Families of rows that turns and mirrors carry onto each other, the same ones carrying the whole set onto itself: the rest of each named row's family, in list order
4 families of 4 rows
Pon: [-4,-49,-14,-1,-9,33,-16,0,-38,-12,42,35,-5]
gagap: [-14,-18,-13,0,5,1,-46,10,-24,-5,12,55,17]
sigi: [7,-38,-15,-3,-3,-5,-39,-1,-35,-3,15,57,15]
Genas: [27,-13,8,-20,0,-12,-11,31,-36,32,10,8,-4]
fipod: [-15,-30,19,-11,-2,44,-21,12,1,33,11,5,15]
mun: [-16,-23,13,-3,12,23,-17,16,11,19,13,0,-8]
seb: [-11,-45,-17,-8,12,40,-19,-2,-47,-7,38,28,5]
zab: [1,-26,-12,-22,16,-10,-46,0,-18,-11,17,35,23]
raba: [19,-15,7,-18,-18,10,1,36,-31,39,12,5,-1]
tof: [25,-5,14,-18,-17,1,-12,17,-40,30,6,7,24]
bag: [14,-14,18,-23,-12,14,6,29,-41,29,-5,6,9]
duv: [8,-38,-6,-2,1,37,-14,22,-53,-6,45,35,-6]
kaso: [-6,-18,14,5,2,19,-14,20,11,29,-4,8,11]
lag: [-18,-28,16,-8,1,23,-14,27,0,25,-7,2,23]
melim: [10,-40,-12,-23,15,37,-16,0,-48,-5,39,16,-11]
dokul: [5,-27,-9,-21,7,-4,-33,0,-38,-12,23,55,26]

The rest of the family of zab: Genas, mun, melim
The rest of the family of dokul: seb, raba, kaso

Families of rows that turns and mirrors carry onto each other, the same ones carrying the whole set onto itself: the rest of each named row's family, in list order
7 families of 3 rows
keni: [14,-12,48,11,-20,9,29,-6,-2,-19,-16,8,-1,-40,-13,-69,-13,10,-4,35,11]
Mesav: [32,-20,-7,35,-33,-2,14,-17,-9,-17,1,-10,36,-9,-13,-13,33,35,-4,34,17]
ref: [60,20,37,4,3,0,10,-6,0,-18,31,4,-3,-12,1,-27,11,-19,-42,16,8]
Bovi: [39,-14,4,31,-32,-12,16,-18,-8,-2,-3,4,30,-7,-22,-8,26,50,-10,26,21]
bot: [36,19,28,1,6,0,12,-8,9,-22,27,4,3,-11,-7,-25,17,-27,-36,7,9]
Gikaz: [20,-22,37,21,-10,14,40,-7,-32,-27,-9,7,4,-28,-10,-69,-13,24,-9,32,-20]
toda: [35,-24,37,21,-19,16,36,-13,-26,-27,-8,3,-17,-31,-20,-69,-2,10,2,36,-20]
Kuro: [42,-18,-13,36,-33,9,12,-17,-17,-8,-11,16,23,-10,-1,-12,30,36,-28,31,21]
regaf: [53,26,38,3,0,-15,7,0,-12,-21,20,-12,-2,1,-10,-16,5,-14,-26,3,14]
mub: [39,-18,-6,39,-30,11,11,-3,-5,-12,-5,-4,42,-24,-16,-13,25,44,-11,31,4]
Far: [54,11,30,9,-9,-6,12,9,-7,-13,33,-8,-8,-3,-3,-13,1,-21,-40,11,7]
Nov: [57,19,28,-1,-1,0,11,6,-10,-28,35,-3,3,-17,-2,-30,7,-19,-36,0,6]
babo: [17,-16,40,8,-11,20,34,-4,-26,-34,-9,19,-7,-24,-18,-53,-22,24,2,29,-11]
Dut: [41,-19,-3,31,-30,7,5,-24,-10,-7,-6,-3,28,-12,-6,-14,46,40,-22,28,11]
Fele: [22,-16,42,22,2,22,31,9,-23,-33,-11,1,-3,-30,-18,-61,-22,20,-9,26,-16]
Balez: [36,-10,2,56,-22,-2,14,-21,-7,7,-3,-4,6,-14,-29,-17,31,40,-10,30,16]
Vupel: [55,33,24,7,-8,3,-10,0,-6,-20,-2,-1,-9,-9,-4,-12,2,-18,-30,14,10]
nobi: [27,-16,39,16,-10,19,42,-14,-17,-30,-16,11,-11,-25,-8,-69,-5,28,-2,28,-17]
pes: [52,21,23,15,-1,-10,8,16,-1,-25,32,-11,4,-22,-6,-16,6,-10,-45,9,9]
sufo: [26,-18,54,8,-22,8,34,-3,-26,-17,-19,5,1,-20,-14,-59,-22,20,3,31,-8]
dofo: [46,-22,-14,32,-25,3,9,-14,-5,-10,0,2,36,-6,-16,-11,32,40,-24,24,4]

The rest of the family of nobi: ref, Dut
The rest of the family of sufo: Bovi, regaf
The rest of the family of toda: bot, Kuro
The rest of the family of Fele: mub, pes
The rest of the family of Balez: keni, Vupel

Families of rows that turns and mirrors carry onto each other, the same ones carrying the whole set onto itself: the rest of each named row's family, in list order
7 families of 4 rows
nizo: [42,-1,11,0,-15,9,-1,-10]
fal: [14,-14,-7,11,-34,25,14,21]
guz: [13,-15,-1,14,-37,24,13,4]
gok: [4,11,-7,-1,38,15,-5,-2]
lusir: [4,9,-9,-5,38,3,-1,12]
paz: [46,-7,12,-5,-10,19,-4,0]
ruli: [16,2,-14,-5,37,-1,-2,1]
kiteb: [42,-7,7,-11,-15,8,2,-6]
lus: [15,-14,-3,6,-28,33,18,26]
neku: [10,15,-15,-2,30,1,-6,-8]
Nav: [-22,-10,-9,9,19,11,12,25]
bupin: [44,-18,1,-7,-14,23,4,-5]
Lun: [-21,-2,-8,19,18,15,10,21]
fipu: [8,7,-2,-6,39,0,-2,11]
bukub: [-20,15,-12,14,16,7,9,21]
Desad: [-20,10,-10,12,21,4,7,18]
gase: [8,-5,2,10,-37,30,14,14]
kuza: [45,-10,3,-5,-21,5,5,2]
Kepe: [20,-12,-8,6,-37,17,17,19]
gobev: [11,12,-7,-7,35,7,-1,-6]
zom: [-23,1,-4,15,22,18,7,13]
fizi: [21,-9,-12,-4,34,2,-10,-1]
teg: [20,-13,-2,10,-37,27,14,5]
pozu: [-27,-2,-19,9,-1,10,14,10]
dup: [-24,0,-15,13,11,6,15,15]
fov: [41,-17,6,-3,-19,21,4,-2]
zedop: [1,3,6,12,-33,24,22,16]
kap: [51,-2,10,-3,1,18,-2,6]

The rest of the family of zom: gok, kuza, Kepe
The rest of the family of Desad: lusir, teg, fov
The rest of the family of pozu: fizi, zedop, kap
The rest of the family of kiteb: fal, Lun, gobev

Families of rows that turns and mirrors carry onto each other, the same ones carrying the whole set onto itself: the rest of each named row's family, in list order
3 families of 6 rows
sovu: [-4,-38,3,35,15,-5,5,13,16,-9,-23,1,17,7,10,31,9,-4,-8,4]
pag: [-11,-6,-1,-15,5,-19,1,-31,-10,-20,-6,-23,-13,32,1,-4,5,-17,-29,-11]
Dutef: [-12,-21,2,21,-6,21,-10,6,-2,37,-7,7,-4,-3,-6,-26,-1,-28,14,-16]
nir: [-16,-11,-2,-2,0,-18,7,-27,-18,-29,-6,-11,3,26,8,13,21,-20,-29,-14]
Nesu: [-5,-20,4,4,-17,5,-17,15,3,39,-8,-8,-9,-5,-2,-29,-6,-16,4,-24]
Lega: [18,6,13,-4,-3,28,-25,15,17,-4,11,21,20,-2,-3,-6,5,-11,-10,25]
Miri: [-5,-38,6,31,-7,-1,12,11,21,-5,-17,2,10,1,18,28,0,-8,7,3]
Nopib: [1,-5,3,-24,2,-39,-21,20,-23,-3,-2,16,-14,0,-17,0,-6,11,-3,-26]
podeb: [6,-4,-3,-27,23,-33,-20,16,-8,-19,-3,12,-28,9,-22,9,1,6,-18,-13]
lelu: [-14,26,-16,-12,31,23,-5,-6,-14,-20,-9,2,-31,2,5,2,12,-11,8,18]
bazo: [-17,11,-12,-16,28,7,10,-5,-6,-17,-14,-2,-47,8,9,11,1,0,-1,18]
pas: [12,18,10,3,3,34,-20,15,8,-9,1,12,20,2,-7,-14,5,-17,-28,20]
safo: [7,-1,19,8,-11,27,-7,11,4,3,12,26,35,3,-9,-11,9,-11,-17,13]
zogap: [-17,-21,-10,10,-3,2,-14,25,-8,38,-18,-3,-15,-2,1,-30,-6,-20,-2,-19]
redif: [-5,29,-1,-9,21,23,0,-7,-7,-21,-10,6,-33,-6,4,9,-5,-2,19,18]
meruz: [-13,-17,9,1,-1,-14,2,-45,-15,-16,-2,-15,0,24,13,14,13,-18,-15,-11]
besik: [-2,-29,8,37,5,3,10,22,15,-1,-19,10,24,1,-3,16,-3,1,19,-3]
gite: [-4,0,-8,-17,18,-33,-18,26,-21,-8,-13,5,-18,0,-22,2,6,11,-5,-31]

The rest of the family of Nesu: nir, Lega, Miri, lelu, gite
The rest of the family of besik: pag, Dutef, podeb, bazo, safo

Families of rows that turns and mirrors carry onto each other, the same ones carrying the whole set onto itself: the rest of each named row's family, in list order
5 families of 6 rows
rogod: [-18,-7,36,-8,-5,-17,25,13,2]
leke: [14,-16,6,-8,-7,4,-31,-24,5]
nudip: [-14,5,16,0,-34,14,26,-7,3]
nanar: [-3,-9,-2,5,-20,38,5,-17,-9]
Fonas: [-16,17,22,-6,19,-17,24,-17,-3]
mafu: [6,-26,12,-34,22,-3,5,3,-7]
Zad: [-13,2,34,10,-27,-16,2,-4,11]
beduf: [14,-28,1,-21,17,10,-19,-12,-7]
Kurar: [-12,6,13,-10,35,-5,20,-16,-13]
dozo: [-11,-23,23,-15,20,1,21,17,-13]
nek: [-3,-6,19,20,-22,3,-22,-18,6]
nis: [-2,-12,27,-34,6,-20,17,6,5]
puzos: [-7,1,7,8,-35,25,10,-17,0]
tumes: [-5,1,2,-3,37,8,3,-25,-16]
rof: [-3,8,2,8,21,7,-10,-36,-9]
bote: [4,-23,6,13,2,22,-25,-15,-9]
roze: [0,-31,8,-4,23,20,-3,2,-18]
tusi: [19,1,-12,9,-18,-5,-22,-2,-16]
poba: [5,-3,20,-7,-23,-15,-20,-21,16]
kalos: [-14,23,21,5,4,-17,9,-28,3]
zav: [11,13,0,8,-29,-21,-8,2,-8]
Taza: [-8,18,11,13,6,-5,-7,-38,1]
tibip: [20,-9,-16,-1,2,3,-12,6,-26]
vit: [-16,-2,16,-10,-19,16,39,3,-5]
nal: [7,2,3,-14,-2,-21,19,24,-20]
Dofol: [14,-9,-9,-13,10,-6,8,20,-29]
nisu: [-10,-12,6,-13,-5,28,34,3,-14]
Toma: [5,12,8,-4,-22,-28,11,16,-10]
gif: [-4,-16,-3,-5,-5,39,17,-6,-16]
mif: [-3,-1,30,-20,-17,-26,4,-6,16]

The rest of the family of Fonas: Kurar, tumes, rof, kalos, Taza
The rest of the family of nanar: nudip, puzos, vit, nisu, gif
The rest of the family of bote: rogod, Zad, dozo, nek, roze

Families of rows that turns and mirrors carry onto each other, the same ones carrying the whole set onto itself: the rest of each named row's family, in list order
5 families of 6 rows
tor: [18,-21,-15,-14,21,-24,-20,14,27]
gam: [15,-19,30,-4,26,26,-9,31,16]
sobiz: [-1,11,12,-23,26,-15,12,37,19]
Gozib: [13,-13,36,20,7,2,-40,4,39]
Tuto: [18,-12,31,-7,37,26,-18,16,25]
Futiz: [-16,12,53,1,18,2,-4,12,26]
pako: [14,-6,27,18,9,-1,-41,-3,44]
nusi: [-12,10,54,1,17,-10,4,7,23]
Ritab: [-11,-3,54,5,11,1,4,20,16]
rinu: [9,-24,16,-18,39,20,-17,17,19]
nes: [10,3,9,-24,31,-16,14,33,16]
bisi: [-3,6,23,6,-4,-46,-6,16,30]
zusuv: [33,-13,-10,-4,29,-14,-28,18,32]
tutav: [29,-6,-14,-6,17,-17,-26,22,36]
Seg: [-21,-8,51,-1,20,0,-8,-1,21]
fina: [-19,7,56,9,15,-6,-10,15,25]
Paga: [15,-14,22,-5,36,25,-27,31,25]
raz: [-12,-5,20,3,3,-44,-11,-4,28]
bopo: [-1,5,9,-18,25,-23,8,43,16]
Toze: [-1,11,16,7,-2,-43,-12,8,36]
kis: [8,-25,23,11,16,-1,-41,-11,35]
Fipen: [1,9,13,4,9,-50,-7,9,30]
tozu: [-11,-5,13,-26,26,-23,13,23,12]
Rusaz: [13,-6,24,-12,36,28,-18,26,26]
monu: [6,-14,24,30,13,-10,-44,6,34]
fef: [3,-4,18,-16,19,-10,17,42,9]
budib: [31,-15,-10,-8,16,-15,-23,32,30]
luzi: [21,-15,-12,9,21,-21,-31,28,27]
Laza: [-4,1,12,19,4,-46,-18,17,26]
sotib: [10,-6,35,22,16,-8,-38,-8,39]

The rest of the family of luzi: gam, Ritab, monu, fef, Laza
The rest of the family of Toze: sobiz, Futiz, pako, tutav, Rusaz
The rest of the family of Fipen: Tuto, nusi, nes, zusuv, sotib

